Turns in one plane each, and the order they were made in; the first pair answered
turn Z_859:
[ 14  35  19  29  -7 -19  29 -13  13] => [ -4  29   0 -32  19  -5  37  10  26]
[ -5  -2 -16  11 -18 -30  -8  -8  -4] => [ -4  11  -1  -1 -23 -31   5   2   8]
[ 54 -13  10  15  32 -21  -8 -52 -46] => [ 59  27  47  -4  16 -28  22 -42 -21]
turn Z_416:
[ 20 -10  13  31  13   8   2 -11 -18] => [ 25   5  31  11  15   4  13  -8 -10]
[  5  15  20  24 -29  14  19 -10  12] => [  8  25  17 -11 -30  -1  26  -6  13]
[ -3  20  -1  -2 -44 -36  10  20  11] => [ -9  10 -20   8 -45 -37   0  20   4]
turn Z_968:
[ 22   7   7 -46  28 -23   3 -21 -23] => [-27 -20 -44 -34  13   2 -12  19  -6]
[ 16  27   3  21 -12   1  10 -24   9] => [ -3  13 -30  30 -17   7  -3 -12   7]
[ 12  22  10  28 -37 -29   5   1 -14] => [-15  15  -4  30 -42  -8   6  25   4]
[  9  -9  -1 -26  32  14  -2   1   3] => [ 11 -16 -11 -20  30   5 -11  -5  -8]
turn Z_891:
[ 41   0  -5 -36   0 -51 -10  -7  -8] => [ 46 -22   3 -29  34 -19 -16 -22 -15]
[  3  24 -13 -18 -31 -48  -1  16   8] => [ 28  19   7 -35   1 -46   0 -10 -10]
[-28 -23 -43  16  -7  -2 -29   9  -2] => [-18  -5 -42   4 -24 -29 -25   8  -4]
[-23  23 -23 -16   2   5  -5 -31 -26] => [-25  18 -24 -14   7  10  -6 -33 -28]
Then:
Between the rows of a pair lie two turns.
[-13  21   6 -26 -14 -15  10   6  16] => [ -3  12   8 -42  14  -4   7  -6   5]
Z_859, Z_968
[-25 -18 -33   7  -7  16 -21  19   0] => [-12   2  22  13  -2  41   8  15  22]
Z_416, Z_416
[-13   0 -15   8 -10   2   2  20  21] => [ 18  14   1 -13  -3 -29   9  -5   2]
Z_968, Z_416
[-20   6 -17   4 -25   6   6  33  23] => [-22  -6 -16  23 -16  22  -1  27  19]
Z_859, Z_416
[ 43 -28  18  -1  59   3 -20 -53 -39] => [  5 -48   9  39  56  52 -24 -27 -16]
Z_416, Z_891
[ 17 -10  38  -2  32  37   8 -19   2] => [ -1 -14  22 -21  38  47   8  -4   9]
Z_416, Z_891
[-36 -29 -50   0  10  23 -23  17   9] => [ -1 -28 -48   5  11 -17 -35 -22 -30]
Z_968, Z_968
[ -8  -5 -20 -14   1  -2   1   5  -4] => [  0 -11 -12 -14  12   6   1  -5  -9]
Z_968, Z_859
[-15  10  14 -33  12  23  24  37  39] => [ 37  14   8 -24   6 -49   2 -22 -21]
Z_968, Z_859
[  2   6   6  24 -30 -18   1   7 -10] => [ -7  13  11  10 -31  -8  12  21   5]
Z_968, Z_416
[-38 -36 -54  11   2   5  -9  11  -5] => [-19  -4  29  31   9  42  30   7  29]
Z_416, Z_416
[-37  17   1  -5 -24  34  19  44  44] => [-29  21 -31 -35 -40 -20   8  42  23]
Z_891, Z_416
[  3  14  -1   6 -43 -27 -18 -15 -12] => [-12   9 -21 -15 -40 -25 -19  -3  -7]
Z_859, Z_416
[ 16 -42 -19  -2  45   2 -34 -44 -55] => [ 48  22  54  18  -3 -29   4 -52 -32]
Z_859, Z_416
[-27  22  46  20 -30   8  -8  12  39] => [-36   8  15 -54   6  10 -11  23  35]
Z_891, Z_859
[  5  -3  -3  40  18  26   0 -18 -20] => [ 8 16 23 -3 32 36 23 -7 -2]
Z_416, Z_859
[ 27  21  25 -26 -10 -14  22 -24   9] => [  2  -7 -39 -18 -22 -31 -11 -14  -9]
Z_968, Z_891
[-25   1 -20   5 -27   6   3  23  20] => [ 12  19   2 -32 -15 -28  12  -4   1]
Z_891, Z_891
[ 30  15 -15 -19 -14 -33  27  15 -18] => [ 31  -8 -23 -31  21 -11  20   6 -28]
Z_859, Z_891
[ 28  -3  36 -26  61  -3   1 -33 -30] => [ 17 -22  -1 -22  56 -15 -21 -32 -43]
Z_416, Z_416
[-11   4  -8  -4 -15  -5   3  12  10] => [  6  12  16  -4 -10  -8  10  -5   6]
Z_416, Z_968
[ -8   4  15  -8  -2 -14  33   8   9] => [ -5   0  -2  -4 -10 -33  19   0  -5]
Z_968, Z_859
[  9   0  12 -35  31  15   1 -10 -17] => [ -5 -24  -8  16  23  27 -18  -8 -24]
Z_859, Z_891
[ 10 -25  -7  13  14  17  14 -15 -19] => [ 13  -9  16   8  11  21  28 -13  -9]
Z_416, Z_859
[ 23   5 -10 -16  44   2  15 -11   2] => [ 18  -2 -25  40  15 -12  -1 -17  -8]
Z_968, Z_859
[ -1   5   2 -29 -28  21   7  21   9] => [ -8  -7 -22 -21 -33  12  -7  20   0]
Z_968, Z_968
[ 18 -31  11 -13  52  29  -1 -17 -19] => [-13 -41 -15  36  22  41 -14   6  -3]
Z_859, Z_968
[  6  -8 -15  11 -12 -19 -14  -5  -6] => [ -2   8  -7   5 -25 -13   0  12  15]
Z_859, Z_968
[ 19   9  12 -15   5 -17   1 -12 -23] => [-19 -10 -15  16  -5  19  -9  18  -4]
Z_968, Z_416
[  4 -52   3   9  42  34   5 -18  -8] => [ -2 -32  17  64  -5  23  12 -11   6]
Z_859, Z_891
[  6   4  -2  27  -9  -1 -13  -6  -2] => [ -4  11  -2 -21   5  10   0  15  17]
Z_859, Z_859
[  3  -7  13 -30  -2 -38  23 -33 -10] => [ -5 -33   4 -26  28  -6  15 -37 -16]
Z_859, Z_891
[ 15  -7  -2  67  -5  -8 -18 -25 -21] => [ 12   4  -6  63 -23 -22 -14 -18 -16]
Z_891, Z_891
[-12  -4  -8  56 -33   2  -8  29   1] => [-28   3 -12 -12 -10  18   9  54  23]
Z_859, Z_859
[ 23 -14  12  21  21  16  -5 -33 -14] => [  9   8  30  38  -8  23  13 -10  14]
Z_891, Z_859
[  7  -6 -10  14  10  -3  -7 -16  -1] => [ 5  9  5 19 -4 -5  3 -8 12]
Z_891, Z_859
[ -6  22  20   0 -25 -11   4  43  32] => [ 19  24  15 -16 -22 -48  -4  16   2]
Z_416, Z_968
[ 24   9  48  34   0  -6  10 -18  -3] => [ 27   3  48   0  29   4  13 -21  -3]
Z_416, Z_891
[-20   5  -9 -26  -8 -32  18   0 -16] => [-20   9   1 -28  -6 -30  23  -1 -16]
Z_968, Z_968
[ 37 -56 -29  -3  36 -11 -20 -27 -58] => [ -6 -63 -17  57  23  56  -8  11 -10]
Z_968, Z_859
[ 19 -24 -27   6 -25 -28 -23  -5 -17] => [  2 -11  18  28 -18  33   6  18  28]
Z_416, Z_968
[ 19  -1   6 -32  20   6  -4 -13 -23] => [  6 -14 -15  27  -8   5 -21 -10 -28]
Z_968, Z_859
[  5  27   1  -3 -22 -26  15  18  20] => [ -4 -16 -46  -2   6 -13 -16  13  -7]
Z_859, Z_859
[-14 -24 -15 -25  28  46 -19  -3 -13] => [ 10 -13   7 -41  35  27 -12 -19 -22]
Z_968, Z_416
[ 31  13   8  14  -7 -40  14 -32 -12] => [ 35   1  16   7  19 -21  14 -40 -15]
Z_891, Z_416
[ -1  -4 -31 -12  -3 -27 -15   3 -13] => [ 20  10  -5 -20   2 -34  -5 -12 -15]
Z_968, Z_968
[ -1  -4 -15 -26  28  -9 -15 -12 -15] => [  3  -9  -7  19  17  -7 -21 -21 -21]
Z_859, Z_891
[ 37  26   2 -10   8 -56 -17 -13 -17] => [-21  -3 -46  29 -11 -10 -31  34  11]
Z_968, Z_859
[ 14 -23 -26  -7  11  -1  -4 -17 -21] => [  3  -8   7 -15  15  36  20   4  14]
Z_891, Z_968
[-29 -36 -50  -1   2  21 -12  37   2] => [  7 -38 -49   3   5 -22 -25  -5 -38]
Z_968, Z_968
[  0  20   4 -22 -20 -16  -5  16  16] => [  5  -4  -8 -37  12  -8 -18  -1  -6]
Z_891, Z_859
